(in the rows, 128 means zero)
One turn moves every row onto another: examples first, then more rows asked:
J501: [123 115 119 155 134 122  99 160 163  92 134 159 143 125 125 120 142 142]
J218: [123 102 132 125 174 130 148 107 104 120 140 134  92 132 104 117 133 135]
J223: [ 96  80 170 110  99 137 119 123 122 104 132 137 109 138 163 122 115 156]
J611: [103 134 140 119 104 146 127 114 147 114 151  99 133 101 138 101  97 128]
J974: [113 127 144 165  94 117 125 128  80 105 118 108  91 133 145 131 151 160]
J741: [ 94  78 168 116 102 138 116 129 127 107 125 143 100 132 164 116 117 154]
J468: [119 120 118 165 131 116  98 155 162  97 142 160 135 132 124 118 147 143]
J568: [148 110 118  94 109 103 121 150 109 135  98 150 140 133 156 117 128 133]
J202: [101 133 114 122 130 132 135 133  85 107 158 182 136 144 133 115 132 135]
J10: [104 129 125 108 107 146 136 121 146 117 151 104 137 100 138 100  95 133]
J122: [145 128 152 151 112 122 147 135 177 137 157 130 110 128 151 140 140 139]
J300: [134 147 129 106 126 110 144 124 117  97 135 127 127 187 123 128 130 118]
J397: [114 128 135 162  93 123 117 131  79 110 124 108  90 126 155 133 149 162]
J439: [112 134 133 114 107 144 133 119 146 118 150  96 138  97 133 108  96 131]
J235: [ 94 129 128 113 121 145 129 115 143 116 154 100 134  94 142 112  98 138]
J263: [124 105 133 128 169 133 144 106 111 119 142 136  86 127  99 135 136 129]
J749: [ 87 137 138  92 105 124 131 145 142 132 147 124 102 133 136 164 169 111]
J421: [127 147 134 140 126  97 113 161 121 134 164 132  90  96 151 108 162 122]
J718: [118 127 114 158 139 118  93 155 157  92 126 150 142 120 120 115 145 135]
J200: [135 114 117  90 109 111 129 148 100 139  91 149 137 121 154 120 128 127]
J444: [145 105 119  97 103 105 133 141 104 132  96 153 132 138 153 114 122 123]
J943: [115 105 174 123 110 146 115 151 117 118 121 102 103 133 100  86 135 125]
J505: [ 92 130 136  99 107 123 134 146 137 132 142 128 106 135 132 178 173 128]
J599: [ 91 143 138  90 110 121 133 150 138 124 144 122 107 132 131 161 178 114]
J285: [108 124 142 162  85 122 116 133  84 113 129 103  95 134 150 127 150 162]
J171: [145 101 121  97 108 103 126 148 111 133  91 148 137 136 156 123 119 126]
J672: [121  98 131 127 174 137 144 113 105 119 138 133  90 125 103 126 140 129]
J109: [116 121 124 172 136 119  95 155 154  98 131 150 143 131 127 115 146 144]
J818: [144 133 149 155 112 118 147 133 171 144 156 136 113 126 155 142 130 137]
J128: [147 109 119  91 106 111 139 147 109 136  97 144 134 127 160 120 122 121]
J267: [142 150 123 112 129 112 145 126 114 103 134 125 120 186 126 126 137 113]
J570: [120 127 134 166  83 123 119 134  84 107 112 100 103 129 144 133 151 149]
J65: [112 126 139 166  87 121 113 138  82 104 124 107 107 133 153 134 148 159]
J649: [119 146 139 141 121  96 109 169 124 133 158 138  90  93 150 107 158 125]
J771: [114 113 167 125 111 150 108 149 109 113 121 106 101 135 101  83 128 126]
J454: [129  94 123 134 169 128 146 107 116 110 134 125  91 130 102 132 132 135]
J980: [125 100 129 139 174 127 148 114 102 116 137 132  89 123 107 124 131 136]
J78: [101 139 132 114 114 154 129 117 145 112 155  95 132 104 136 111 100 125]
J415: [ 95 146 145  95 111 116 131 147 141 134 144 134 106 135 130 161 177 116]
J422: [ 93 140 144  96 115 123 130 153 134 128 139 130  96 134 126 169 176 120]
J926: [104 131 117 121 137 124 140 132  89 113 161 184 140 139 138 118 126 133]
J106: [112 123 115 168 133 121 102 157 158  94 131 160 139 131 126 123 140 146]

J200 -> J235
J439 -> J599
J78 -> J422
And these:
J267 -> J771
J444 -> J611
J300 -> J943
J10 -> J749

